In the rows, zero is written as 128.
Each path below is one point turned by a fixed rotation once a step. After each direction that follows a path, write how fast that rotation turns it, in degrees a step (0 if it stays still).
Each turn is a multiple of 5 degrees from 10 to 175, or 0.
Each row of a path follows its step; steps can be skipped.
Path 1:
step 4: [132 138 136 142 130 132 119 122 130 121 131 123 122 133 126 123 136 136
 121 117 128 139 130 142 128 140 131 130 121 129 130 125 116 132 128 131
 127 125 128 118 127 117 128 135 108 130 124 120 125 126 128 138 132 126
 123 130 137 125 131 135 125 129 133 123]
step 10: [128 136 130 140 124 128 127 129 127 126 134 133 128 140 128 126 132 124
 116 130 124 142 134 132 125 137 130 123 130 125 133 124 120 133 129 130
 115 134 127 122 122 129 139 139 122 128 130 123 139 135 128 136 136 117
 128 122 137 137 131 116 121 124 141 138]
step 12: [133 138 123 127 126 133 128 129 126 126 136 129 128 123 121 139 139 122
 140 123 144 140 136 138 123 129 131 117 122 128 131 138 113 135 124 124
 132 132 135 124 117 121 124 130 138 124 126 137 139 126 129 131 132 127
 124 132 131 121 127 137 129 134 122 134]
step 13: [128 125 128 131 127 134 127 135 121 123 142 132 119 123 133 138 137 132
 134 121 129 132 120 137 113 135 118 131 120 108 120 130 121 133 132 128
 135 125 127 131 127 130 118 118 128 126 128 125 136 128 128 137 131 122
 126 120 133 136 134 123 129 121 122 129]
step 14: [133 126 137 144 133 126 127 133 123 116 136 112 128 127 125 135 122 124
 133 118 124 129 134 127 131 125 126 131 128 121 127 126 112 120 129 125
 145 124 123 129 139 121 120 120 122 124 124 133 124 129 132 138 117 119
 134 128 127 123 125 127 120 130 123 130]
step 21: [140 135 130 141 132 123 141 129 131 127 140 123 131 132 127 127 134 128
 126 134 127 136 127 129 129 133 128 129 106 130 128 131 119 120 124 128
 129 125 130 129 122 135 124 126 128 123 119 128 132 143 126 123 125 126
 132 110 135 134 139 128 134 134 137 133]
step 28: [127 135 132 131 137 133 129 132 127 125 136 124 123 135 117 132 123 125
 120 127 130 139 131 131 126 122 140 120 126 127 138 129 124 119 128 131
 142 139 119 122 121 123 140 118 126 126 132 134 125 132 133 117 133 130
 131 131 131 134 125 115 124 129 125 146]
step 30: [130 135 119 133 129 114 121 122 124 120 135 131 121 127 134 132 122 126
 120 132 129 146 141 128 123 129 138 123 125 123 141 129 113 136 120 134
 129 129 120 130 133 132 121 134 125 126 134 129 130 120 133 142 128 126
 122 121 135 132 135 134 127 127 130 124]
step 33: [129 125 129 142 132 137 134 132 132 122 135 130 118 132 129 131 132 138
 128 118 126 131 142 136 125 137 126 124 121 117 136 129 117 109 126 120
 138 119 140 122 133 132 125 126 126 132 128 131 132 125 116 134 129 119
 127 120 123 128 126 124 133 130 127 129]
[126 128 127 128 130 127 129 124 129 128 128 127 131 126 130 131 127 123
 129 128 127 130 128 130 126 130 128 125 128 132 129 127 126 126 128 126
 128 131 128 131 128 126 127 129 129 129 129 129 129 128 129 127 128 127
 129 126 125 129 129 127 128 128 131 130] | 160
[128 127 128 128 130 127 128 127 131 125 127 125 126 131 128 128 127 129
 128 125 130 128 131 126 126 129 129 127 126 128 129 127 128 128 126 128
 131 128 128 127 129 127 131 130 129 131 131 131 129 125 129 128 129 129
 127 131 128 125 126 130 128 129 126 128] | 135
[127 128 127 128 128 129 127 129 129 126 129 127 125 125 128 127 129 126
 129 128 130 128 129 127 126 125 132 128 130 128 128 127 127 127 132 128
 130 130 126 126 127 128 127 128 128 126 131 126 127 125 127 129 127 130
 132 127 129 127 132 127 129 127 128 126] | 25
[128 127 128 129 129 129 129 127 128 128 129 126 128 127 128 124 129 127
 127 127 128 129 126 125 124 126 128 127 127 128 130 130 126 132 127 128
 128 132 128 127 127 128 127 129 129 128 124 126 129 130 130 129 130 131
 126 127 129 130 128 129 127 130 127 129] | 40
Path 2:
step 2: [122 137 133 114 127 124 127 124 133 126 124 116 128 132 129 121 129 128
 125 122 132 127 126 113 118 115 128 119 129 129 140 137 124 124 126 139
 128 131 124 139 122 126 131 140 133 137 137 135 130 131 131 130 130 137
 126 118 134 120 133 125 129 111 135 126]
step 5: [117 118 131 126 129 124 129 117 126 125 119 121 141 125 129 122 128 114
 128 125 126 114 126 113 133 124 126 120 129 135 115 119 127 130 127 143
 134 140 124 124 133 123 130 137 128 133 137 127 117 123 126 127 122 135
 133 130 126 122 131 128 131 125 128 135]
step 7: [134 131 127 125 113 125 130 131 123 130 125 117 125 122 131 131 140 145
 129 125 139 119 129 125 114 139 129 127 122 136 127 128 129 128 126 121
 133 121 147 126 125 131 126 130 133 132 128 121 132 134 128 126 126 117
 125 127 135 128 129 117 121 115 119 123]
step 10: [129 122 118 129 126 111 113 127 132 129 127 127 128 128 133 117 142 126
 119 134 128 119 133 127 122 136 129 126 120 129 133 124 115 129 138 118
 120 122 129 121 123 121 132 129 125 127 141 122 123 130 122 129 126 129
 128 123 131 134 124 115 125 118 123 138]
step 13: [137 133 116 133 129 119 117 122 132 130 130 121 133 117 133 119 127 137
 130 116 133 126 123 131 117 127 140 123 118 123 119 126 129 115 128 120
 125 134 125 136 134 126 124 141 128 115 133 125 127 125 122 122 126 131
 135 132 127 133 124 116 136 131 134 131]
step 16: [140 124 127 131 135 120 122 110 129 125 137 130 138 131 124 136 120 118
 120 139 130 131 124 126 129 126 135 123 119 118 130 119 141 131 127 124
 124 117 135 132 135 130 118 132 133 118 133 119 117 124 124 127 130 121
 132 124 120 128 125 122 130 129 126 129]
step 18: [113 120 107 125 124 138 134 134 135 129 121 124 125 124 118 123 119 126
 133 128 133 118 131 126 114 133 138 131 135 130 116 125 127 131 120 129
 116 124 127 128 128 129 131 130 122 132 130 128 130 124 132 125 138 122
 128 123 131 140 121 130 138 127 125 136]
step 19: [124 135 134 130 122 128 123 126 139 130 137 125 131 132 125 137 122 128
 132 133 135 141 121 128 125 148 142 123 127 114 131 123 126 135 123 130
 133 134 137 135 125 135 128 127 130 127 122 124 127 120 119 119 139 123
 137 130 132 126 117 122 125 123 134 126]
step 26: [128 135 126 136 130 134 128 125 116 130 123 124 119 130 124 137 128 135
 127 118 132 131 120 118 127 138 125 130 121 140 130 127 121 118 135 130
 113 130 129 124 118 128 122 130 118 129 121 131 133 122 134 117 110 118
 126 120 126 136 132 127 133 138 134 128]
[128 126 130 126 126 125 128 125 129 132 127 128 130 124 126 125 128 128
 129 130 130 128 126 129 127 129 129 131 125 126 126 129 126 128 130 129
 126 126 127 127 129 130 126 126 130 127 129 129 127 128 129 127 129 128
 126 127 130 127 127 128 126 127 130 126] | 125
[130 128 127 129 125 127 128 127 126 126 126 128 130 131 126 128 128 127
 128 127 130 130 132 127 129 128 130 126 127 127 132 131 132 130 130 129
 130 127 127 129 125 128 125 126 130 129 130 128 129 131 128 128 127 126
 127 128 128 127 129 129 128 126 128 129] | 80
[127 130 131 126 130 126 128 127 128 128 130 126 129 130 128 129 128 131
 129 124 126 129 129 126 127 130 127 129 126 127 131 129 128 127 128 127
 123 128 129 129 127 132 129 128 129 129 128 126 128 130 128 130 128 130
 128 128 129 129 128 130 128 131 128 128] | 60
[124 128 128 129 128 128 131 130 128 128 126 129 131 128 128 128 127 127
 129 125 128 129 128 128 128 128 128 129 124 129 127 127 125 128 130 127
 128 129 125 131 130 127 127 127 126 127 129 128 128 129 127 127 125 128
 129 128 127 132 127 129 128 127 129 133] | 85
[128 129 130 131 129 127 127 128 127 131 126 126 130 127 130 127 131 127
 129 130 127 124 128 126 125 126 128 127 129 131 129 130 128 129 128 128
 130 127 127 128 129 128 129 129 130 128 128 128 130 130 126 127 127 129
 129 128 127 127 130 132 124 128 128 128] | 10
Path 3:
step 1: [128 136 128 115 132 138 138 123 134 132 133 141 125 134 127 120 129 126
 126 125 120 127 134 119 123 139 122 123 111 134 121 140 120 128 136 127
 132 129 124 128 124 135 129 125 140 127 130 138 135 137 128 129 127 128
 130 138 137 132 122 125 128 128 127 132]
step 2: [130 135 130 120 126 130 126 122 133 135 136 131 140 137 125 127 124 132
 132 120 121 124 133 113 124 139 129 125 125 120 128 135 132 132 136 140
 126 126 124 122 112 132 121 129 133 129 133 128 126 127 124 133 123 134
 133 138 132 125 130 129 123 112 133 140]
step 13: [114 133 126 113 125 131 132 130 131 140 133 120 132 120 125 123 132 130
 131 117 135 130 126 120 126 137 127 117 126 128 130 136 117 135 138 119
 127 127 131 136 125 130 129 121 132 133 130 123 129 140 133 130 117 131
 128 134 126 128 130 123 128 134 141 141]
step 18: [123 129 132 132 123 137 127 132 136 130 139 120 110 124 118 132 123 130
 128 121 132 133 130 122 129 130 127 123 117 132 114 115 114 124 129 118
 127 126 123 133 127 121 121 124 130 123 133 134 133 137 132 123 126 135
 128 133 125 123 137 122 125 129 136 135]
step 19: [134 132 129 123 132 130 133 114 133 130 126 122 117 129 123 129 119 131
 123 116 138 122 129 118 128 127 125 128 130 134 121 127 111 115 137 124
 133 132 124 130 130 127 128 128 130 128 134 130 123 134 138 142 127 136
 134 137 125 133 123 130 125 123 141 140]
step 22: [120 133 127 125 124 126 133 120 126 139 126 115 124 139 130 125 116 137
 119 113 140 134 136 123 133 130 119 122 127 133 119 135 128 128 137 120
 130 136 124 127 127 129 125 127 133 124 135 124 115 133 134 134 127 126
 142 133 133 131 122 122 129 127 133 131]
step 23: [123 124 122 124 126 131 129 119 137 133 128 105 120 140 116 132 115 138
 124 129 128 139 124 126 131 132 121 122 127 129 125 127 130 126 126 129
 125 117 128 127 109 119 120 128 129 122 135 129 124 132 131 134 122 126
 132 132 129 121 127 131 125 125 123 130]
step 33: [128 138 122 122 116 132 132 126 129 132 129 128 130 132 131 137 134 123
 126 129 131 128 139 127 117 128 121 116 128 124 116 139 126 126 130 123
 124 122 131 130 123 135 127 124 146 120 136 129 129 125 118 127 119 120
 134 140 145 128 125 124 126 121 127 127]
step 34: [127 127 126 122 123 128 135 115 130 146 128 130 130 127 126 127 115 131
 129 124 127 126 137 126 130 134 129 127 119 135 130 134 131 135 135 136
 122 121 126 123 115 131 124 131 147 127 139 126 128 123 120 122 118 117
 135 132 128 130 126 120 135 128 136 130]
[127 129 126 127 128 128 125 129 127 128 130 130 127 125 127 128 125 130
 129 127 130 127 125 125 129 127 126 127 129 126 128 126 126 130 127 126
 128 127 125 126 128 127 129 125 125 129 127 128 127 126 131 128 126 127
 125 129 129 132 127 128 128 130 127 129] | 10
[129 128 131 125 128 127 128 126 128 130 129 126 127 125 128 128 128 127
 124 127 127 126 128 125 126 129 131 127 131 129 129 128 128 129 128 127
 128 129 129 126 127 127 126 127 125 131 130 128 128 127 126 125 128 127
 127 126 125 127 130 126 127 127 129 128] | 135
[126 128 130 127 129 127 126 131 133 126 129 127 124 127 128 128 126 126
 128 130 126 130 127 129 127 129 128 127 126 130 128 127 127 128 126 126
 129 129 129 129 129 128 126 129 128 128 125 129 131 126 128 126 130 125
 125 129 130 126 126 127 128 128 125 129] | 125
[128 129 127 126 127 129 125 130 130 126 126 128 125 128 128 129 127 126
 128 125 128 128 126 129 128 126 130 128 128 126 132 129 127 130 127 128
 126 126 129 129 126 128 128 128 131 126 129 129 127 130 129 127 126 130
 128 125 131 127 132 130 129 130 131 127] | 140
Path 4:
step 0: [126 135 134 126 132 135 122 123 126 132 130 127 133 129 131 116 138 120
 129 128 127 122 127 121 126 138 128 121 115 122 133 128 117 124 135 130
 130 127 143 126 129 121 123 130 127 123 127 122 133 133 127 133 133 132
 125 115 140 124 144 137 125 137 136 125]
step 11: [134 140 129 125 132 129 123 118 133 136 116 123 129 140 136 123 130 123
 128 129 134 133 132 134 122 134 136 124 123 128 123 136 128 126 144 123
 129 127 129 138 134 128 127 128 138 126 121 131 128 115 135 135 130 123
 120 125 136 125 130 139 128 134 132 131]
step 12: [132 128 132 125 125 131 128 133 133 121 130 133 140 132 123 132 133 132
 139 131 133 125 121 111 122 127 135 124 116 131 139 129 123 132 129 136
 129 137 118 127 124 123 129 123 134 127 135 136 132 140 118 120 116 134
 129 119 130 131 136 128 136 126 133 127]
step 13: [131 133 120 129 134 128 137 137 128 130 131 123 117 124 127 139 118 127
 115 131 119 128 125 125 129 128 119 130 137 124 121 120 132 131 126 125
 122 126 121 122 132 124 127 126 143 125 127 132 128 133 130 133 122 131
 116 131 135 126 120 111 123 127 123 120]
step 16: [121 136 133 122 130 135 136 134 129 133 138 126 114 123 125 122 127 135
 117 123 135 140 119 125 126 135 126 123 133 119 111 121 122 125 130 123
 130 133 134 122 129 125 123 136 125 120 128 127 129 137 127 136 136 126
 131 133 130 127 133 130 126 124 120 125]
step 17: [133 123 129 119 127 128 133 126 119 121 129 131 132 115 127 132 135 121
 132 128 124 134 131 127 124 118 122 122 130 128 136 132 128 125 129 132
 142 119 140 132 131 134 139 124 124 132 138 116 120 123 130 133 136 127
 129 127 129 123 132 124 139 141 129 138]
step 20: [129 123 125 120 125 124 129 125 134 127 127 125 128 140 127 125 130 115
 130 126 116 123 129 121 120 133 126 126 125 128 136 138 120 117 133 136
 128 126 144 131 129 125 125 122 129 129 135 133 129 112 122 122 130 133
 123 121 121 124 128 119 136 132 116 122]
step 26: [124 117 125 142 116 128 128 127 121 125 126 129 142 124 128 125 134 133
 134 121 130 130 126 129 132 120 124 131 131 133 133 125 125 133 124 131
 126 115 132 125 127 128 119 125 124 138 132 125 139 118 129 124 130 137
 135 135 122 127 125 140 114 132 132 135]
step 31: [129 131 125 122 123 130 128 127 139 120 127 124 139 135 131 133 129 128
 131 125 136 114 133 135 123 130 123 125 121 136 129 118 123 114 127 122
 133 130 128 135 116 124 124 120 141 122 129 138 125 115 117 130 124 130
 126 121 131 133 129 127 133 131 122 130]
[128 129 131 128 129 127 128 128 129 128 129 132 126 129 129 129 127 127
 126 129 126 129 129 128 129 133 128 130 130 126 128 128 128 126 129 126
 128 127 129 127 127 129 125 127 130 128 129 131 127 125 125 125 131 127
 129 127 131 128 129 128 127 128 131 128] | 160
[125 129 131 127 126 131 129 127 125 129 128 129 129 128 130 126 126 129
 125 126 126 127 128 126 129 129 130 127 127 128 126 126 129 130 129 130
 127 125 128 124 130 126 128 125 129 127 129 124 127 127 126 129 126 130
 128 129 126 130 128 127 128 127 129 127] | 110
[128 129 127 130 127 130 127 127 129 128 129 126 128 132 128 127 129 129
 128 128 127 128 129 131 130 127 128 131 127 129 130 127 132 130 130 126
 126 127 128 128 127 129 129 128 127 129 130 125 129 130 128 128 129 126
 126 131 128 125 129 129 128 129 132 126] | 95
[131 129 130 127 127 130 125 128 130 127 132 127 130 126 132 126 128 127
 128 129 126 128 129 128 132 128 132 129 128 131 127 127 129 128 126 128
 130 129 127 129 125 128 128 128 128 127 126 128 127 130 127 126 125 126
 127 126 129 130 129 129 129 128 127 127] | 115
[132 129 126 131 127 130 129 130 128 131 127 127 130 129 130 129 124 129
 129 127 132 130 126 130 128 127 130 128 127 127 128 129 126 131 129 126
 126 125 128 127 127 128 128 127 129 130 128 132 127 127 129 127 124 128
 130 129 129 130 127 128 128 129 129 129] | 20
[127 126 127 130 126 125 127 126 129 131 130 131 129 130 126 129 124 129
 127 127 128 129 126 129 130 130 128 126 128 128 125 125 128 126 128 126
 129 127 126 129 129 128 131 128 129 127 125 126 129 131 128 127 129 127
 127 129 127 129 130 124 129 128 127 129] | 125
